128 stands for zero in the data rows.
Some points, each followed by its number:
[138  41 198 113  89 161 155 153 140 165  79 195 150 163 152  79 175  78
 131 161 193 127 143 142] 0
[ 80 255  71 112 129  83 203  91  18 100 103  23 213 135 143  96 105 172
 161 133 177 178 117 107] 1
[196  74  94 172 167 164 206 156 173 106 172 177 230 133 205 165  88 109
 139 142 145 146 123 196] 2
[172  78 178 147  95 169 205 159 134 138 132 139 174 156 150 126 123  83
 143 189 235 131  65 190] 3
[202  87 100 158 166 186 206 177 168 116 147 161 218 144 197 133  95 111
 170 144 155 160 140 197] 4
[135  90 168 163 168  96 166 180 121  76 177 145  97  61 103 171 170 150
 136 154 132 146  25 169] 5
[ 76 167  94 202 131 117 110  93 123 133 105 124 158 206 129  82 192 136
  87 154 113  81 177 108] 6
[139 139 188 172  64 187 114 118 150 125  72 140 127  77 137  94  47  28
 108 128 189  49  78 160] 7
[140  50 146 119 109 145 108  95 192  85 199 204 101 148 203  63 152  90
 144 147 159 110  69  84] 8
[164 134 119 168 162 172 128  86 134 128 126 172 219 185 163 107  87 143
  62 152 103  98 215  97] 9
[ 88 120  65  90 182 136 113  77 107 146 131 122 161 146 167 136 100 149
 137 159 164 197 195 155] 10
[135  77 128 153 111 115 143 185 182  77 210 166 106  99 190 135  75  49
 147 168 170 172   0 240] 11
[141 101 185  79 122 164 145  53 142 185 134  94  66 236 174  97  19   0
  65 134 198  77  47 184] 12
[ 87 101  87  55  84 132 125  95 155 149 135 129 115  82  48 201 168 177
 136  45  28 168 193  88] 13
[134 114  95  87 104 122  55  14 138 116 193 125 112 175 148 123 101  71
 130  80 111 182 159  88] 14
[133 117 165 186 190  96 165 179 123  66 173 154 116  58 109 167 169 160
 132 172 124 154  27 164] 15
[124 164  96 115 100 102  99 158 125 177 100  79  99 142 150 123 105 139
 149 109 143 128 156 121] 16
[108 207 111 165 107  62 157  99  41 197 101  82 178 230 176 132 106 140
  38 160  86 150 255 133] 17
[203  38 169  98  96 163  55 126 122 117 105 160  76  52 156  98 135  78
 181 173 255  86  45  76] 18
[ 42 100 151 116  68 113 199  45 154  55 168 174 159  86 122 133 142  77
 115 126 196 157  36 148] 19
[164 200 109 200 104 144 123  93  97 111 103 109 182 212 158  76 104 101
 113 143 103  79 178  95] 20
[ 98 118  85  61 105 128 141  61 150 173 153 135 125  64  66 211 150 137
 132  43  18 178 197  93] 21
[109 140 156  93  75  60  70 112  96 183 138  97  77 188 149  98 137 128
 101 117 110 185 198 137] 22
[140  70 171  50 165 126 166 149 105 145 146 125  64  61  98 161 123 126
 120 117 135 157  57 135] 23
[174 115 126 148 149  64  95 222 173 138 183 108  72 149 134 142 137 140
 140 115  91 110  54 140] 24
[149  93 136 108 166  91 135 207 170 127 207 122  50 127 140 118 154 135
 156  90  58 123  57 128] 25
[ 65 123  82  65 126 112 130  86 169  93 142 148 123  63  41 203 158 210
 126  40  31 183 171  80] 26
[119  46 184 119  84 190 197 144 142 167  79 199 177 161 133  84 185  56
 122 166 199 104 154 166] 27
New points follow, each followed by the numbers of its three nearest points above, smallest number first.
[ 97 164  82  97 106  78 115 149 101 187  90  59 119 183 136  99 124 132
 165 100 155 159 145 146] 10 16 22
[129  43 132  86  66 150  64 101 211 107 177 173 104  55 134 157  98  99
 153  78 154 122  90 106] 8 14 18
[ 97  89  96 123 113 164  98 110 215 122 154 135 112 123 156  96 103  92
 157 113 166  97  83 148] 7 8 16
[150 178  85 133 140 107  47  99 107 116 138  97 123 134 105 145 123 173
 183 105 153 169 135 109] 10 14 16
[112 134 209 125 113 139 107  95  65 124  99 192 208  59 153 184  72 182
   0 167 117 170 232 144] 9 10 17
[149  95 170 143 100 158 209 142 103 126 111 144 176 166 151 102 147  67
 118 173 234 124  86 165] 0 3 27
[162  31 171 117 111 137 106  75 168  78 195 218 133 139 185 103 153  90
 111 182 127 132 125  92] 0 8 14
[ 58 174 102 201 100 103  96 104 144 127  98 122 160 233 142 115 154 126
  98 158 116  89 179 130] 6 16 20
[186  62 188 115 121 186  73  71  94  71 102 178 119  65 127 112 140 103
 160 191 255 113  74  85] 0 8 18
[ 99 144 121 102  65  81  49 111  93 183 118  99  74 148 154 128 121 126
  99 105  68 154 206 106] 14 16 22
[178 121 138 164 134  69 106 215 159 149 167 127  61 129 146 145 130 132
 131 150  80  83  49 150] 5 24 25
[159 141 122 155 158 171 123 103 133  94 138 166 208 176 152 108 109 165
  85 115  92 114 222 105] 6 9 20
